Look-ups in named tables: a row name and a column name give one cell, copied from the table.

Saradak
|  | Kep | Zat | Ril |
|---|---|---|---|
| Kozab | -39280 | 43654 | -10186 |
| Rimi | 1598 | -12668 | -24671 |
| Bog | 36873 | -63898 | -13094 |
| Zamun | -29456 | -15803 | 16666 |
| Kemo | 56109 | 46459 | -31960 |
| Tep | -40020 | 57946 | -7080 |
| Muluvo | -29752 | 49600 | -8337 |
| Bulo | 24218 | 61002 | 75278 |
| Daf | 4814 | -14127 | 20400 |
| Bigeka | -30301 | -17586 | 9290 |

What is the Ril of Bog in Saradak? -13094
What is the Kep of Bulo in Saradak? 24218
What is the Ril of Zamun in Saradak? 16666
What is the Ril of Bulo in Saradak? 75278
What is the Kep of Kemo in Saradak? 56109
What is the Ril of Rimi in Saradak? -24671
What is the Zat of Tep in Saradak? 57946
What is the Kep of Bog in Saradak? 36873
What is the Zat of Muluvo in Saradak? 49600
What is the Ril of Bigeka in Saradak? 9290
What is the Ril of Kemo in Saradak? -31960
What is the Zat of Daf in Saradak? -14127
What is the Kep of Muluvo in Saradak? -29752
What is the Zat of Kozab in Saradak? 43654
What is the Ril of Daf in Saradak? 20400
What is the Kep of Zamun in Saradak? -29456

Table Dizabos
columns: Faf, Goda
Zuv: [124, 137]
Vez: [190, 219]
Fenoviz: [179, 94]
Ropo: [196, 195]
Poti: [190, 114]
Kob: [159, 50]
Zam: [214, 211]
Sukinel: [190, 118]
Fad: [190, 116]
Rodefig: [198, 198]

Vez, Faf -> 190
Ropo, Goda -> 195
Fenoviz, Goda -> 94
Fad, Faf -> 190
Vez, Goda -> 219
Kob, Faf -> 159
Zam, Goda -> 211

Mizutem:
|  | Kadun | Modapa | Durasas | Gek | Pama | Vorufal | Tof | Pom | Genuz |
|---|---|---|---|---|---|---|---|---|---|
| Vuge | 175 | 152 | 120 | 130 | 95 | 89 | 171 | 111 | 138 |
| Momuni | 161 | 103 | 115 | 129 | 152 | 145 | 68 | 79 | 145 |
| Lebem | 182 | 202 | 89 | 148 | 112 | 54 | 53 | 28 | 77 |

Kadun of Vuge = 175
Pama of Lebem = 112
Tof of Momuni = 68
Durasas of Vuge = 120
Vorufal of Vuge = 89
Gek of Vuge = 130
Vorufal of Lebem = 54
Pom of Lebem = 28
Durasas of Lebem = 89
Kadun of Momuni = 161
Genuz of Momuni = 145
Pom of Vuge = 111
Pama of Momuni = 152
Gek of Momuni = 129
Genuz of Vuge = 138
Durasas of Momuni = 115
Pama of Vuge = 95
Which row has the largest Durasas? Vuge

Ris.tsv
	Dute	Zevu	Lese	Lamo	Fuzudu	Vetizad	Podivuf	Vivi	Baf
Lurison	61171	68487	69181	59459	35843	61008	37254	72595	53336
Netepu	73805	67850	70029	78553	53720	53860	51474	29067	63038
Duneved	67095	53457	56692	54752	83873	63811	46200	12585	64436
Zev	38653	70964	61127	49779	65224	60310	68523	47500	70400
Dep	61548	48536	63574	79580	56152	65047	49242	51116	62758
Bekoge	64154	68372	64246	79809	81582	80181	82924	45696	62169
Zuga	53333	52164	54707	55644	39408	60805	75661	98971	69827
Boru	63118	54955	66574	87432	73119	59042	62411	38138	66115
Far	62332	63646	57982	98338	65936	69530	48449	75867	58297
Nirifa	43350	67777	75874	84647	69514	58532	52775	70334	48211
Pama	72338	55667	75796	62771	58740	53068	60114	88281	65966

What is the Zevu of Zev in Ris? 70964
What is the Dute of Zev in Ris? 38653
What is the Podivuf of Boru in Ris? 62411
What is the Vivi of Duneved in Ris? 12585
What is the Dute of Netepu in Ris? 73805
What is the Zevu of Far in Ris? 63646
What is the Lese of Pama in Ris? 75796
What is the Dute of Bekoge in Ris? 64154
What is the Dute of Dep in Ris? 61548
What is the Podivuf of Bekoge in Ris? 82924
What is the Podivuf of Dep in Ris? 49242
What is the Lamo of Netepu in Ris? 78553
What is the Lese of Boru in Ris? 66574
What is the Baf of Duneved in Ris? 64436
What is the Vivi of Pama in Ris? 88281
What is the Dute of Far in Ris? 62332
What is the Vetizad of Netepu in Ris? 53860
What is the Fuzudu of Pama in Ris? 58740
Row with the largest Fuzudu: Duneved

